Here are some points:
[ 0.87 -1.21  0.84  1.61 -0.04  0.87 -0.25 -0.55]
[ 1.26 -0.4   0.7   0.25 -1.59 -0.34  0.1   0.15]
[ 0.51 -0.48 -0.12  0.63 -0.26 -0.36 -0.47  0.3 ]
[ 0.42 -1.    0.57  1.81  1.63 -1.48 -0.22  0.59]
[-0.29  1.08 -1.32 -1.38 -0.11  2.71  0.75 -0.96]
[ 0.59 -0.02 -1.13  0.91 -0.66 -0.36  0.89 -1.34]
[-0.07  0.03  0.82  0.55 -0.3   0.77  0.21 -0.34]
[ 1.36 -0.96  1.97  0.44  0.63 -0.59  1.72 -0.24]
[ 0.64 -0.54  1.04  1.18  0.46  0.6  -1.4   0.04]
[-0.78  0.15 -0.16 -1.39 -1.05  1.62 -0.3   0.33]
[ 0.4  -1.3   1.79  0.78 -0.38 -0.91  1.51  0.34]
[ 1.49 -0.77  1.4   1.24  0.6   1.46 -0.71 -0.19]
[ 0.45 -0.41  0.36 -0.73  0.81 -0.37 -0.72  0.32]
[-0.01  0.13 -0.41 -0.26  1.68 -1.41 -0.78  0.83]
Here are 24 more points, each followed by its number:
[-1.36  1.61 -2.65 -0.04  0.2  -1.11 -1.3   0.14] 0
[ 0.54 -0.14  1.35 -0.13 -1.15  0.85  1.03 -0.36] 1
[-0.69  0.74 -0.93  1.49 -0.25 -1.88 -0.59  0.13] 2
[ 1.05 -0.72  1.09  1.08  0.05  0.54 -0.84 -1.48] 3
[ 0.66 -0.06 -0.47  0.62 -0.15  0.76 -0.81 -0.4 ] 4
[-1.18  1.56 -0.55 -0.72  1.86  2.83  2.69  0.03] 5
[ 0.8  -1.32  1.27  0.87  0.88  0.55 -1.45 -0.62] 6
[ 1.19 -0.83  1.15  0.85 -0.08  0.61 -0.8  -0.82] 7
[-0.7  -0.24  0.95  1.02  1.33 -1.92 -0.06  1.52] 8
[-0.44  0.88 -0.34  1.76  1.26 -2.62 -0.29  0.36] 9
[ 0.14  0.   -1.68 -0.16  0.63  0.57 -0.65 -1.01] 10
[-1.37  0.91 -1.57 -2.02  0.47 -2.19 -1.73  1.09] 11
[ 0.41 -0.47  1.63 -0.11 -0.89  0.45  0.61 -0.34] 12
[-0.55  1.19 -0.53 -1.52  0.78 -0.04 -1.17  0.93] 13
[-1.66  0.19 -1.68 -2.11 -1.31  1.36  2.22 -0.67] 14
[-1.67  0.88 -1.12 -2.79 -0.96 -3.57  1.44  1.7 ] 15
[ 0.96 -1.05  1.17  1.07  0.27  0.71 -1.88 -0.3 ] 16
[ 0.4   1.22  0.35 -0.52 -1.28  2.3   2.42  1.16] 17
[ 1.04 -0.33 -0.76 -0.25 -1.3  -0.6   0.    0.89] 18
[ 0.3  -0.55  1.28  1.45 -0.14 -0.38  0.08  0.34] 19
[-0.84  0.56 -1.77 -0.76 -0.04  0.22 -0.33 -0.07] 20
[-0.26  0.01  1.02  1.09  0.9  -0.87 -0.82  1.03] 21
[ 0.46  0.01 -0.32 -1.32  1.05 -1.02 -0.19  0.27] 22
[-1.34  1.24 -1.19  0.75  0.06 -1.6   0.74 -0.39] 23
Which of these numbered points is nearest to each point below, ignoring the direction in which the first points spread most? Its number follows each.
[-0.39  0.51 -1.65 -2.95  0.39 -2.78 -1.41  0.59] > 11
[-0.4   0.02 -0.02 -1.15  0.43 -1.62  0.53  0.9 ] > 22
[ 0.23  0.19 -0.17  1.52  0.41 -0.74  0.02 -0.76] > 4
[ 1.1  -1.03  0.53 -0.05 -1.35 -0.85  0.93  0.28] > 18
[-0.65  0.92 -2.41  0.41  0.53 -1.04 -0.49 -0.14] > 0
[ 0.47 -0.11 -1.29 -0.29  0.35  0.8  -0.48 -1.01] > 10
[-0.86  0.56 -0.57  1.73  0.59 -0.4  -0.57 -0.28] > 2
[-0.62  0.57  0.12  1.75  1.09 -2.58  1.43  0.81] > 23
[-0.39  0.49 -2.03 -1.42  0.59  2.62  0.59 -0.58] > 10
[ 1.47 -0.72  1.1   1.17 -0.08 -0.35 -0.31 -1.07] > 3
[ 1.07 -0.92  1.29  0.77 -0.04  0.29  0.05  0.62] > 19
[-0.76  0.6  -1.35 -0.35  0.48 -0.84 -0.73  0.8 ] > 20
